Look-ups in named tables: a row name and a column name give one cell, copied from the table.

vek.tsv
	liduzog	lufelun	dor	bugo	bul	fip	kiko
fep	0.721	2.842	0.850	1.536	0.183	-0.634	0.745
tizale	0.828	2.512	2.211	0.461	1.263	-0.463	3.817
nuv	0.606	-1.070	1.544	-0.999	1.863	1.925	0.461
nidi	0.961	1.228	1.180	0.795	0.961	0.610	1.474
zad	0.809	-0.047	0.104	1.091	0.689	1.690	-0.829
vukiso	0.263	2.169	1.666	1.982	-1.030	-1.035	1.072
vanetif	0.919	0.505	0.526	1.035	0.779	1.191	0.075
kapa	0.881	1.335	1.239	0.740	0.922	0.582	1.590
tefefu	3.321	0.759	-0.676	2.500	2.252	0.040	3.374
pezinu	-6.664	-2.666	-4.647	5.521	2.992	4.936	2.295
dos	0.251	2.457	1.281	1.399	0.643	-1.279	1.467

nidi, lufelun: 1.228
pezinu, lufelun: -2.666
vukiso, dor: 1.666
tizale, liduzog: 0.828
nuv, kiko: 0.461
zad, lufelun: -0.047
kapa, bul: 0.922
tizale, bul: 1.263
vukiso, bul: -1.030
kapa, kiko: 1.590
tefefu, fip: 0.040
dos, fip: -1.279
nuv, liduzog: 0.606
kapa, bugo: 0.740
zad, bugo: 1.091

lal =
         puvula  nosiza
tur         273      65
bop         259     757
vur         233     773
rekagog     198     609
pon         227     117
pega        191     291
guluz       218      45

What is the nosiza of tur in lal? 65
What is the nosiza of bop in lal? 757
What is the nosiza of vur in lal? 773
What is the puvula of vur in lal? 233
What is the nosiza of guluz in lal? 45
What is the nosiza of rekagog in lal? 609
What is the puvula of rekagog in lal? 198
What is the puvula of pon in lal? 227
What is the nosiza of pega in lal? 291
What is the puvula of guluz in lal? 218
What is the puvula of pega in lal? 191
What is the nosiza of pon in lal? 117
What is the puvula of tur in lal? 273

suna.tsv
	takot	gez	zilaz	silup	mas	bemido	mogedi	res
peb	-4575	2843	-624	4979	3030	6858	-4930	-6027
soz	-4363	1942	37	5275	2846	7173	-5178	-6249
diz	-4480	2686	866	5285	2914	7022	-5111	-6212
zipavi	-4026	1964	639	5591	2472	7524	-5233	-5155
lezak	-4026	2218	923	5485	2688	7308	-5181	-7662
sezu	-3904	2428	510	5689	2627	7357	-5255	-6263
gipe	-4091	2136	559	5365	2871	7206	-5245	-5177
reb	-4209	2009	498	5160	2975	7017	-5071	-6643
linu	-4587	2665	-445	5051	2892	6898	-4964	-1591

res of lezak is -7662
gez of lezak is 2218
gez of gipe is 2136
silup of sezu is 5689
bemido of lezak is 7308
mas of lezak is 2688
takot of diz is -4480
res of soz is -6249
mogedi of sezu is -5255
res of gipe is -5177
silup of soz is 5275
gez of linu is 2665
mogedi of linu is -4964
zilaz of lezak is 923
takot of reb is -4209

Table nen
      gudedur  rufe  moraro  lem
mek        93   124     129  141
vid         1    97     143   91
mun       126   109     105  147
fibe      185    99     112    6
vol       125   134     100  120
zes       161    81     117  220

moraro of vid is 143
moraro of fibe is 112
lem of fibe is 6
lem of mek is 141
gudedur of zes is 161
rufe of vid is 97
moraro of mek is 129
lem of vol is 120
lem of vid is 91
moraro of vol is 100
rufe of mek is 124
Row with the largest lem: zes

setap:
	vil	sivub	lagut
tiz	4323	6746	6519
zak	5557	2538	2949
zasera	6770	6715	7853
fofeke	6498	6538	6871
redinuk	6733	6183	7515
sorim	5414	3548	1486
kineb	5568	5283	8277
pifum	5274	3434	3842
kekas	5172	6247	3980
nem	3716	8530	7305
gan	4173	6758	7857
febip	5821	2409	3983
samino	4569	6514	6098
zozi	4388	6230	6246

What is the sivub of zozi in setap?
6230
What is the sivub of tiz in setap?
6746
What is the lagut of nem in setap?
7305
What is the vil of zasera in setap?
6770
What is the lagut of febip in setap?
3983
What is the sivub of nem in setap?
8530
What is the sivub of gan in setap?
6758
What is the sivub of zak in setap?
2538
What is the lagut of redinuk in setap?
7515
What is the vil of redinuk in setap?
6733
What is the lagut of kekas in setap?
3980
What is the lagut of zozi in setap?
6246
What is the vil of kekas in setap?
5172
What is the sivub of zasera in setap?
6715
What is the vil of febip in setap?
5821
What is the sivub of redinuk in setap?
6183
What is the sivub of samino in setap?
6514
What is the lagut of sorim in setap?
1486
What is the vil of pifum in setap?
5274
What is the vil of sorim in setap?
5414

tobeduf =
,nes,lodifi,rir
zekizo,2.6,5.4,4.0
sabub,6.7,9.3,4.3
vazoso,8.5,5.8,2.3

sabub, rir => 4.3
zekizo, lodifi => 5.4
zekizo, nes => 2.6
zekizo, rir => 4.0
sabub, nes => 6.7
sabub, lodifi => 9.3
vazoso, lodifi => 5.8
vazoso, nes => 8.5
vazoso, rir => 2.3

Table patoto
	sanen	ser	dokolo	vulop	tedi	ripopu
redoso	0.6	0.6	0.7	0.6	0.0	0.6
gupe	0.8	0.5	0.7	0.7	0.9	0.7
vipo	0.6	0.7	0.6	0.6	0.2	0.7

What is the ser of redoso in patoto?
0.6
What is the tedi of redoso in patoto?
0.0
What is the dokolo of redoso in patoto?
0.7
What is the tedi of gupe in patoto?
0.9
What is the sanen of gupe in patoto?
0.8
What is the ser of gupe in patoto?
0.5
What is the ripopu of redoso in patoto?
0.6
What is the ripopu of vipo in patoto?
0.7
What is the sanen of redoso in patoto?
0.6
What is the vulop of gupe in patoto?
0.7
Which row has the largest sanen? gupe

nerus:
columns: komobas, lin
dudat: [92, 159]
zad: [175, 109]
katamiz: [170, 105]
gen: [159, 118]
totulim: [55, 169]
buv: [45, 173]
makifaz: [219, 169]
tel: [67, 151]
guz: [91, 159]

What is the lin of zad in nerus?
109
What is the komobas of makifaz in nerus?
219
What is the komobas of dudat in nerus?
92
What is the komobas of tel in nerus?
67
What is the lin of tel in nerus?
151
What is the lin of makifaz in nerus?
169
What is the lin of totulim in nerus?
169
What is the lin of katamiz in nerus?
105
What is the komobas of katamiz in nerus?
170
What is the komobas of guz in nerus?
91
What is the komobas of totulim in nerus?
55
What is the lin of buv in nerus?
173

pobos =
,zosivu,givim
rit,24,70
riz,16,58
ran,29,48
soge,28,32
tav,88,47
niz,26,31
sosim,40,54
zasupo,9,44
datu,56,42
tinemit,13,50

givim of zasupo is 44
givim of datu is 42
givim of ran is 48
zosivu of datu is 56
zosivu of riz is 16
zosivu of rit is 24
givim of niz is 31
givim of tav is 47
givim of riz is 58
givim of soge is 32
zosivu of tav is 88
zosivu of sosim is 40
givim of tinemit is 50
zosivu of soge is 28
givim of sosim is 54
zosivu of tinemit is 13
givim of rit is 70
zosivu of ran is 29
Which row has the largest givim? rit

sanit =
,nena,feluvu,guvo,famoten,vob,pesumep,nud,kep,rer
kul,-6,-18,13,-37,-12,-20,31,12,-17
rokonav,-6,-19,12,18,-13,-20,6,5,-18
siv,-7,-22,11,-25,-17,-23,-15,-34,-24
zubov,-6,-23,11,32,-16,-23,-34,-30,-24
mokemev,-5,-14,5,46,-9,-14,-33,-22,-15
vir,-3,21,-18,31,11,20,-18,-10,17
vef,-3,7,-9,50,3,7,-22,-1,4
nuboz,-4,15,-11,-60,5,12,11,-11,10
tid,-3,18,-13,-48,9,16,28,14,14
tet,-6,-20,9,37,-14,-20,-36,-28,-21
zif,-3,17,-16,41,9,17,-19,-1,13
pevula,-4,2,-2,-42,-1,0,28,18,-1
pum,-5,17,-17,-26,6,15,-19,-31,11
vimilim,-7,-21,11,19,-15,-22,-20,-28,-21

zif, vob -> 9
mokemev, rer -> -15
nuboz, rer -> 10
tet, nena -> -6
tid, feluvu -> 18
tet, rer -> -21
Which row has the largest nud? kul

